In the data rows, 128 means zero.
Every row has a hidden score. In each pair, how much higher is the second row's than the first's? 15 means about the same, 30 much higher and 0 much lower. The score is a weighted sum of the row's numbers plus the product of two more (or one squared), each taken from its middle value.
[128, 128, 98, 98, 128, 98, 128, 98, 98, 128, 128, 128, 128, 128, 128, 98]
[128, 157, 158, 127, 98, 69, 128, 98, 157, 98, 128, 187, 187, 69, 68, 98] >> 15
[99, 157, 68, 127, 128, 158, 157, 127, 98, 187, 99, 128, 128, 158, 128, 127]
[128, 128, 158, 98, 98, 128, 128, 127, 127, 98, 128, 128, 128, 128, 158, 98] >> 24
[187, 157, 158, 157, 69, 128, 99, 127, 157, 98, 158, 157, 128, 99, 128, 157]
[158, 128, 158, 127, 98, 158, 99, 157, 127, 128, 99, 128, 128, 128, 128, 157] >> 11
[128, 157, 158, 127, 128, 128, 99, 157, 157, 98, 158, 128, 98, 128, 128, 127]
[99, 157, 128, 98, 158, 128, 128, 127, 98, 128, 128, 98, 98, 158, 158, 98] >> 13
[128, 98, 128, 157, 158, 98, 99, 127, 157, 128, 69, 128, 128, 99, 98, 157]
[128, 157, 68, 157, 128, 128, 157, 127, 98, 157, 99, 128, 128, 158, 158, 127] >> 18
[128, 128, 98, 127, 158, 188, 157, 157, 98, 187, 99, 128, 128, 158, 128, 157]
[99, 128, 98, 127, 158, 98, 128, 98, 157, 98, 158, 68, 98, 158, 128, 127] >> 25
[128, 98, 128, 98, 158, 128, 186, 157, 98, 157, 158, 157, 158, 99, 128, 98]
[128, 128, 128, 157, 128, 128, 128, 157, 127, 128, 128, 98, 98, 128, 128, 157] >> 10
[128, 157, 98, 157, 158, 158, 157, 127, 98, 157, 128, 128, 128, 128, 158, 127]
[158, 157, 128, 157, 98, 128, 128, 98, 127, 128, 128, 128, 128, 128, 128, 127] >> 15
[158, 98, 187, 98, 158, 128, 157, 127, 127, 128, 128, 157, 158, 128, 158, 127]
[158, 128, 128, 157, 128, 128, 128, 127, 157, 128, 128, 157, 158, 99, 98, 127] >> 9
[128, 98, 98, 98, 158, 128, 157, 157, 98, 157, 99, 157, 158, 128, 98, 127]
[99, 98, 128, 98, 98, 158, 128, 127, 127, 128, 128, 157, 128, 128, 98, 157] >> 17
[99, 98, 187, 98, 98, 98, 99, 157, 127, 128, 128, 128, 128, 158, 158, 98]
[158, 128, 158, 157, 158, 98, 128, 127, 157, 68, 128, 157, 158, 99, 128, 127] >> 14
[128, 128, 128, 98, 128, 128, 128, 157, 157, 128, 128, 157, 128, 99, 98, 127]
[158, 128, 98, 157, 158, 128, 157, 157, 98, 157, 128, 157, 158, 99, 98, 127] >> 10
[128, 128, 98, 157, 128, 158, 128, 157, 98, 157, 128, 98, 98, 158, 187, 157]
[69, 157, 68, 127, 128, 158, 157, 127, 98, 157, 99, 98, 128, 188, 158, 98] >> 18
[69, 128, 98, 127, 128, 128, 128, 157, 127, 157, 99, 98, 128, 158, 158, 98]
[128, 157, 158, 127, 98, 128, 99, 157, 157, 98, 128, 157, 158, 99, 98, 127] >> 16
[99, 157, 158, 98, 98, 158, 128, 157, 127, 157, 99, 128, 128, 158, 187, 127]
[99, 157, 98, 98, 98, 128, 128, 127, 127, 128, 99, 128, 128, 128, 128, 127] >> 15
[128, 128, 158, 127, 128, 128, 99, 127, 127, 128, 128, 98, 98, 158, 158, 127]
[99, 157, 128, 127, 158, 128, 157, 98, 98, 128, 128, 128, 128, 128, 98, 127] >> 14
[128, 68, 158, 127, 128, 128, 128, 98, 127, 128, 158, 98, 98, 128, 158, 127]
[158, 157, 128, 157, 98, 128, 157, 127, 98, 157, 99, 128, 158, 158, 128, 98] >> 7
[128, 98, 158, 98, 128, 128, 99, 127, 98, 157, 128, 98, 98, 158, 158, 127]
[158, 128, 128, 127, 128, 128, 128, 98, 127, 128, 99, 157, 128, 128, 98, 157] >> 18
[99, 157, 98, 157, 128, 128, 128, 98, 127, 128, 128, 128, 128, 128, 128, 127]
[99, 157, 98, 98, 128, 98, 128, 187, 157, 128, 158, 157, 187, 99, 98, 127] >> 17
[99, 128, 98, 127, 128, 98, 128, 127, 127, 128, 128, 98, 98, 158, 128, 98]
[99, 98, 158, 98, 128, 128, 99, 157, 157, 128, 187, 157, 158, 99, 98, 127] >> 11
[128, 98, 158, 98, 128, 128, 128, 157, 157, 128, 158, 157, 158, 99, 68, 127]
[99, 128, 68, 157, 128, 128, 157, 127, 98, 157, 69, 98, 98, 158, 128, 127] >> 13
[128, 157, 128, 127, 128, 158, 128, 157, 157, 98, 128, 157, 158, 128, 128, 127]
[128, 157, 128, 127, 158, 128, 157, 127, 98, 128, 128, 128, 128, 128, 98, 127] >> 13
[128, 98, 128, 127, 158, 128, 128, 98, 98, 157, 158, 98, 128, 128, 158, 98]
[158, 128, 128, 157, 128, 98, 70, 98, 157, 98, 128, 128, 128, 128, 158, 127] >> 18
[128, 128, 187, 98, 98, 128, 99, 127, 187, 98, 158, 157, 158, 99, 128, 127]
[99, 157, 128, 127, 158, 98, 128, 127, 157, 98, 158, 128, 128, 128, 98, 127] >> 16
[99, 128, 158, 98, 128, 128, 128, 127, 98, 157, 158, 98, 128, 158, 158, 98]
[99, 157, 98, 98, 158, 128, 128, 127, 98, 157, 128, 98, 98, 158, 158, 98] >> 13
[158, 98, 128, 127, 158, 128, 128, 157, 98, 157, 128, 68, 98, 158, 158, 98]
[128, 128, 158, 157, 128, 128, 157, 157, 127, 157, 128, 157, 158, 99, 98, 127] >> 17
[158, 128, 128, 157, 158, 98, 128, 127, 68, 157, 99, 98, 128, 158, 187, 68]
[128, 128, 98, 127, 128, 128, 157, 68, 98, 157, 99, 128, 128, 128, 158, 127] >> 23
[187, 157, 128, 187, 128, 158, 157, 98, 98, 157, 128, 157, 158, 128, 128, 127]
[128, 128, 128, 127, 128, 128, 128, 98, 98, 157, 128, 128, 128, 128, 128, 98] >> 7
[128, 128, 128, 127, 128, 98, 128, 127, 157, 98, 187, 128, 158, 99, 98, 127]
[128, 128, 128, 98, 98, 128, 128, 127, 187, 98, 158, 128, 128, 99, 98, 187] >> 14
[128, 157, 128, 127, 128, 128, 157, 127, 98, 128, 99, 128, 158, 128, 128, 98]
[128, 128, 128, 127, 98, 188, 128, 127, 127, 157, 99, 128, 98, 128, 98, 157] >> 14
[99, 98, 128, 98, 158, 128, 128, 127, 127, 128, 158, 98, 98, 128, 158, 157]
[128, 157, 158, 127, 98, 98, 99, 157, 127, 128, 158, 128, 128, 128, 128, 127] >> 14
[128, 98, 158, 98, 128, 128, 128, 98, 127, 128, 158, 128, 128, 99, 128, 127]
[217, 128, 158, 187, 98, 188, 157, 157, 127, 128, 99, 157, 158, 99, 158, 127] >> 17
[128, 128, 98, 127, 128, 128, 157, 127, 98, 157, 99, 128, 128, 128, 128, 127]
[99, 128, 128, 127, 128, 158, 99, 157, 127, 157, 158, 128, 128, 158, 158, 127] >> 15
[128, 128, 158, 157, 128, 128, 128, 127, 127, 128, 128, 128, 128, 128, 158, 98]
[158, 98, 128, 98, 158, 158, 157, 127, 98, 157, 99, 187, 128, 99, 98, 157] >> 11
[99, 157, 128, 127, 128, 128, 99, 98, 187, 98, 128, 157, 158, 99, 98, 157]
[158, 128, 158, 157, 128, 158, 128, 127, 127, 157, 158, 98, 128, 128, 158, 127] >> 13
[158, 128, 128, 157, 128, 128, 128, 127, 127, 128, 99, 128, 128, 128, 128, 127]
[128, 157, 98, 127, 128, 128, 128, 68, 127, 128, 99, 128, 128, 158, 128, 127] >> 18
[158, 128, 158, 127, 69, 128, 99, 127, 157, 98, 128, 128, 98, 128, 128, 127]
[158, 157, 128, 127, 128, 128, 128, 127, 127, 128, 99, 128, 128, 128, 158, 127] >> 8
[158, 98, 128, 127, 158, 158, 157, 127, 98, 157, 99, 98, 98, 128, 128, 127]
[128, 128, 128, 127, 158, 158, 157, 157, 98, 157, 128, 157, 158, 99, 128, 157] >> 11
[99, 128, 128, 98, 98, 128, 99, 187, 157, 128, 158, 98, 98, 158, 128, 127]
[128, 157, 98, 127, 158, 98, 99, 98, 127, 98, 128, 128, 128, 128, 98, 98] >> 8
[128, 128, 128, 68, 98, 128, 99, 127, 127, 128, 158, 128, 128, 128, 98, 98]
[99, 157, 128, 127, 98, 98, 99, 157, 187, 68, 128, 157, 158, 99, 98, 157] >> 14
[158, 157, 128, 157, 98, 128, 157, 98, 98, 187, 99, 128, 128, 158, 158, 127]
[128, 98, 128, 98, 128, 158, 99, 127, 157, 128, 158, 157, 128, 99, 128, 157] >> 5
[158, 98, 128, 127, 98, 128, 128, 98, 127, 128, 158, 157, 158, 99, 98, 127]
[99, 157, 98, 157, 98, 98, 128, 98, 127, 128, 128, 157, 158, 128, 128, 98] >> 20
[99, 128, 98, 157, 128, 128, 128, 98, 127, 157, 99, 98, 98, 158, 158, 127]
[158, 157, 98, 157, 158, 98, 157, 98, 98, 128, 128, 98, 128, 158, 128, 98] >> 6
[128, 128, 187, 98, 69, 128, 99, 157, 157, 98, 158, 157, 128, 69, 98, 157]
[158, 128, 158, 127, 128, 128, 99, 157, 157, 128, 128, 157, 158, 99, 128, 157] >> 5
[99, 187, 128, 127, 98, 128, 128, 98, 127, 128, 128, 128, 158, 128, 128, 98]
[128, 157, 128, 127, 128, 69, 128, 127, 157, 98, 158, 128, 158, 128, 128, 157] >> 25
[128, 128, 128, 127, 128, 98, 99, 157, 157, 68, 158, 128, 158, 158, 128, 98]
[99, 128, 128, 157, 158, 128, 128, 127, 127, 157, 99, 68, 69, 188, 187, 127] >> 7
[128, 128, 68, 157, 158, 128, 157, 98, 68, 157, 128, 98, 128, 158, 158, 98]
[158, 128, 158, 127, 128, 128, 128, 157, 157, 98, 128, 157, 158, 99, 98, 127] >> 19
[158, 98, 128, 127, 128, 128, 128, 127, 127, 128, 99, 157, 128, 99, 98, 187]
[128, 128, 158, 157, 69, 98, 99, 127, 157, 128, 99, 157, 187, 128, 128, 127] >> 18
[128, 98, 128, 98, 158, 128, 128, 157, 127, 157, 128, 128, 128, 128, 128, 127]
[128, 128, 158, 127, 98, 98, 99, 98, 127, 98, 158, 128, 158, 99, 98, 98] >> 18
[128, 157, 128, 127, 98, 188, 157, 157, 127, 157, 99, 157, 128, 128, 128, 187]
[128, 187, 158, 127, 128, 128, 128, 127, 157, 68, 128, 187, 158, 69, 68, 157] >> 18
[128, 98, 128, 127, 98, 158, 42, 127, 187, 98, 158, 98, 98, 128, 128, 98]
[128, 157, 128, 127, 128, 128, 128, 127, 127, 128, 128, 157, 158, 99, 98, 127] >> 12
[99, 157, 98, 157, 128, 128, 128, 157, 98, 128, 128, 128, 158, 128, 128, 98]
[158, 128, 158, 127, 128, 158, 128, 157, 98, 157, 158, 128, 98, 128, 128, 127] >> 17
[128, 98, 158, 127, 98, 128, 157, 157, 127, 128, 128, 157, 128, 99, 128, 127]
[128, 157, 98, 127, 128, 98, 99, 127, 157, 68, 128, 128, 128, 128, 128, 98] >> 16
[128, 157, 128, 157, 128, 128, 128, 127, 98, 128, 128, 157, 158, 128, 98, 98]
[99, 157, 128, 127, 128, 98, 128, 157, 157, 128, 99, 128, 128, 158, 128, 127] >> 19
[128, 128, 128, 127, 98, 98, 99, 157, 127, 128, 158, 128, 128, 99, 98, 157]
[99, 157, 98, 98, 98, 128, 157, 127, 98, 157, 99, 128, 158, 128, 128, 98] >> 7
[128, 98, 158, 127, 128, 128, 128, 187, 157, 128, 158, 157, 158, 99, 128, 157]
[158, 98, 158, 157, 158, 98, 99, 98, 127, 128, 158, 128, 98, 99, 128, 127] >> 18
[128, 128, 128, 157, 158, 128, 157, 157, 127, 128, 128, 128, 128, 128, 128, 157]
[99, 128, 98, 157, 158, 98, 157, 98, 98, 128, 128, 98, 98, 188, 158, 98] >> 25
[69, 128, 128, 68, 98, 128, 70, 157, 157, 128, 128, 128, 128, 128, 128, 127]
[99, 128, 128, 98, 128, 98, 99, 127, 157, 98, 158, 128, 158, 128, 128, 68] >> 21
[128, 98, 158, 98, 128, 98, 99, 187, 127, 157, 158, 98, 128, 158, 158, 68]
[128, 128, 128, 127, 98, 128, 99, 157, 127, 128, 99, 98, 98, 128, 158, 157] >> 8
[187, 128, 158, 157, 128, 128, 128, 127, 127, 128, 158, 128, 98, 128, 158, 127]
[99, 128, 128, 127, 128, 98, 99, 98, 127, 98, 128, 128, 158, 99, 128, 98] >> 8
[128, 128, 128, 127, 128, 98, 99, 157, 127, 128, 128, 68, 69, 158, 158, 127]
[158, 128, 128, 157, 128, 128, 128, 127, 127, 128, 99, 128, 128, 128, 128, 157] >> 9
[99, 157, 128, 157, 158, 128, 128, 127, 157, 98, 128, 128, 128, 99, 98, 127]
[158, 98, 128, 127, 128, 158, 157, 127, 98, 157, 99, 98, 98, 158, 158, 127] >> 18
[128, 98, 158, 98, 128, 158, 99, 157, 127, 128, 128, 157, 158, 99, 98, 127]
[128, 128, 158, 98, 128, 158, 128, 157, 98, 157, 128, 128, 98, 158, 128, 127] >> 18
[99, 98, 128, 127, 128, 98, 99, 127, 127, 157, 128, 68, 69, 188, 187, 127]
[128, 128, 128, 157, 158, 128, 128, 98, 127, 128, 158, 128, 128, 128, 128, 127] >> 16
[187, 98, 98, 157, 158, 158, 186, 127, 98, 187, 69, 157, 158, 99, 98, 157]
[158, 68, 158, 157, 158, 98, 157, 127, 98, 128, 187, 98, 98, 128, 158, 127] >> 21
[128, 128, 128, 157, 128, 128, 128, 98, 98, 157, 99, 98, 98, 188, 158, 127]
[158, 98, 128, 157, 128, 128, 157, 98, 127, 128, 158, 128, 128, 128, 128, 98] >> 21
[158, 128, 128, 127, 98, 128, 128, 157, 127, 128, 128, 157, 158, 99, 98, 127]
[128, 98, 128, 98, 128, 98, 99, 127, 127, 128, 128, 128, 128, 128, 128, 98] >> 18
[128, 128, 128, 127, 69, 128, 128, 157, 127, 98, 128, 157, 158, 99, 98, 127]
[99, 128, 98, 127, 98, 158, 128, 127, 127, 128, 99, 98, 98, 128, 128, 157] >> 4
[99, 157, 128, 98, 128, 128, 128, 127, 127, 157, 158, 98, 128, 158, 158, 98]
[128, 98, 158, 127, 158, 98, 128, 157, 127, 157, 128, 128, 128, 128, 158, 98] >> 23
[158, 157, 158, 187, 158, 98, 99, 127, 127, 98, 158, 128, 158, 158, 187, 98]
[128, 157, 128, 127, 158, 188, 186, 157, 98, 128, 128, 157, 128, 128, 128, 127] >> 13
[158, 98, 158, 127, 128, 158, 157, 127, 98, 128, 128, 128, 128, 128, 128, 127]
[128, 157, 98, 127, 128, 158, 128, 127, 157, 128, 99, 157, 128, 128, 98, 157] >> 12
[158, 98, 187, 98, 128, 128, 128, 68, 127, 128, 158, 128, 98, 128, 158, 127]
[99, 128, 98, 157, 128, 128, 157, 127, 98, 187, 128, 98, 98, 158, 187, 127] >> 13
[158, 128, 68, 187, 128, 128, 186, 157, 98, 128, 128, 128, 128, 158, 128, 98]
[128, 98, 128, 127, 128, 128, 128, 127, 127, 128, 99, 128, 128, 128, 128, 127] >> 10
[99, 157, 98, 127, 98, 128, 128, 127, 127, 128, 128, 128, 128, 128, 128, 127]
[128, 157, 68, 157, 128, 98, 99, 98, 127, 128, 128, 157, 158, 99, 98, 157] >> 10
[99, 98, 128, 98, 98, 128, 128, 127, 157, 98, 128, 128, 128, 128, 98, 127]
[158, 128, 128, 127, 158, 98, 128, 127, 127, 128, 128, 98, 98, 158, 158, 98] >> 12
[128, 157, 158, 157, 128, 128, 128, 157, 157, 98, 187, 128, 158, 128, 128, 98]
[158, 157, 158, 98, 69, 98, 99, 127, 127, 128, 128, 187, 187, 99, 98, 98] >> 12
[128, 98, 128, 127, 158, 128, 157, 127, 127, 128, 158, 98, 98, 158, 128, 127]
[128, 128, 128, 127, 128, 128, 99, 127, 187, 68, 99, 157, 128, 99, 98, 157] >> 11
[128, 128, 158, 127, 128, 128, 128, 157, 127, 128, 128, 157, 158, 128, 128, 98]
[99, 128, 98, 127, 158, 158, 157, 127, 127, 128, 69, 68, 98, 188, 158, 127] >> 14
[158, 157, 158, 157, 98, 128, 99, 127, 127, 128, 158, 128, 158, 128, 128, 98]
[128, 157, 158, 127, 128, 98, 157, 98, 98, 128, 158, 128, 128, 99, 98, 127] >> 19
[99, 98, 128, 127, 128, 128, 128, 157, 127, 157, 158, 128, 98, 128, 128, 127]
[158, 128, 128, 157, 158, 128, 128, 157, 127, 128, 158, 98, 128, 128, 128, 98] >> 10
[128, 128, 128, 127, 128, 188, 128, 157, 98, 157, 128, 128, 128, 128, 128, 127]
[128, 128, 98, 157, 158, 69, 99, 127, 157, 128, 128, 98, 128, 128, 128, 127] >> 19
[99, 98, 98, 127, 187, 128, 128, 127, 127, 128, 128, 128, 128, 128, 128, 127]
[128, 157, 128, 68, 69, 158, 128, 127, 157, 98, 99, 128, 98, 128, 128, 98] >> 18
[128, 128, 128, 127, 128, 128, 128, 98, 157, 98, 99, 157, 158, 99, 98, 127]
[128, 157, 128, 157, 98, 128, 128, 127, 127, 157, 128, 128, 158, 128, 128, 127] >> 8
[128, 157, 98, 127, 128, 128, 128, 98, 157, 98, 99, 157, 128, 99, 98, 187]
[158, 128, 128, 157, 98, 158, 128, 98, 157, 98, 99, 157, 128, 99, 98, 187] >> 19
[99, 98, 98, 127, 158, 158, 157, 157, 127, 157, 99, 98, 98, 158, 128, 127]
[187, 157, 187, 157, 98, 128, 99, 127, 127, 98, 128, 128, 128, 99, 128, 127] >> 10
[99, 128, 128, 98, 98, 158, 70, 157, 157, 128, 128, 157, 128, 128, 98, 157]
[128, 128, 128, 157, 128, 128, 157, 127, 98, 157, 128, 98, 128, 158, 187, 98] >> 23
[128, 128, 98, 127, 158, 128, 157, 98, 127, 128, 128, 128, 128, 99, 98, 127]
[158, 98, 128, 127, 128, 128, 157, 157, 68, 157, 128, 98, 98, 158, 158, 98] >> 21
[158, 157, 128, 157, 128, 158, 157, 98, 98, 128, 99, 128, 128, 128, 158, 127]
[99, 128, 158, 98, 128, 98, 99, 127, 157, 98, 158, 128, 128, 99, 98, 127] >> 18
[99, 157, 98, 127, 128, 98, 128, 157, 127, 128, 158, 157, 187, 128, 128, 127]
[128, 98, 128, 127, 98, 98, 99, 98, 157, 98, 158, 98, 128, 158, 158, 68] >> 24
[99, 128, 128, 98, 128, 98, 128, 98, 98, 128, 158, 98, 158, 128, 158, 68]
[128, 98, 128, 127, 158, 128, 128, 157, 127, 128, 128, 98, 69, 158, 158, 157] >> 19
[128, 128, 158, 157, 158, 98, 99, 127, 98, 128, 158, 98, 128, 158, 158, 98]
[128, 128, 128, 157, 98, 188, 128, 157, 157, 128, 69, 187, 158, 69, 98, 157] >> 17
[128, 157, 128, 157, 98, 69, 99, 98, 157, 98, 128, 128, 158, 128, 128, 98]
[158, 157, 128, 157, 128, 158, 99, 157, 127, 157, 128, 157, 128, 128, 98, 127] >> 8
[158, 128, 128, 127, 128, 158, 157, 98, 127, 157, 99, 128, 98, 128, 128, 187]
[99, 157, 128, 98, 98, 98, 128, 98, 127, 98, 187, 128, 128, 158, 128, 68] >> 23
[128, 128, 128, 127, 128, 158, 99, 127, 127, 128, 99, 128, 98, 128, 158, 127]
[128, 98, 158, 127, 128, 98, 99, 127, 127, 128, 158, 128, 98, 128, 158, 127] >> 21
[128, 128, 128, 127, 128, 128, 128, 127, 127, 128, 128, 128, 128, 158, 128, 127]
[128, 68, 128, 98, 158, 128, 128, 127, 127, 157, 99, 128, 98, 128, 128, 157] >> 15
[158, 128, 98, 127, 128, 158, 157, 98, 98, 157, 128, 128, 128, 128, 128, 127]
[158, 128, 128, 98, 128, 158, 157, 98, 98, 128, 158, 98, 98, 128, 158, 127] >> 19
[128, 187, 128, 98, 69, 128, 128, 127, 127, 128, 99, 157, 158, 128, 128, 127]
[128, 128, 98, 127, 128, 158, 157, 127, 127, 157, 128, 128, 128, 128, 128, 127] >> 18
[128, 98, 128, 127, 98, 158, 128, 157, 98, 128, 99, 128, 128, 128, 128, 157]
[158, 157, 158, 157, 128, 128, 99, 127, 127, 128, 128, 128, 158, 128, 128, 98] >> 8
[69, 98, 98, 127, 158, 128, 99, 157, 98, 157, 128, 68, 98, 158, 158, 98]
[69, 128, 98, 98, 98, 128, 99, 127, 157, 128, 158, 128, 128, 128, 128, 98] >> 20
[128, 128, 128, 127, 128, 128, 99, 98, 127, 128, 128, 128, 128, 128, 158, 98]
[99, 128, 128, 127, 98, 158, 128, 127, 98, 157, 128, 128, 128, 128, 128, 127] >> 9
[128, 98, 98, 127, 158, 128, 157, 127, 127, 128, 128, 128, 98, 128, 128, 127]
[128, 157, 128, 98, 128, 158, 157, 98, 127, 128, 99, 98, 98, 158, 128, 127] >> 8
[128, 98, 128, 127, 128, 128, 128, 98, 98, 157, 128, 98, 98, 128, 158, 127]
[158, 157, 128, 157, 158, 128, 157, 157, 98, 157, 99, 128, 128, 128, 128, 127] >> 11
[158, 98, 158, 127, 128, 98, 128, 127, 127, 128, 99, 128, 128, 128, 128, 157]
[69, 128, 128, 98, 128, 158, 128, 157, 127, 128, 128, 98, 98, 158, 158, 127] >> 14
[128, 68, 128, 127, 158, 98, 157, 157, 98, 157, 128, 98, 98, 158, 158, 127]
[128, 128, 128, 127, 128, 128, 128, 127, 127, 128, 158, 157, 158, 99, 98, 127] >> 7
[128, 128, 158, 127, 128, 98, 99, 127, 157, 98, 128, 128, 128, 99, 98, 157]
[99, 128, 98, 127, 128, 128, 128, 127, 127, 128, 99, 98, 98, 158, 128, 157] >> 15
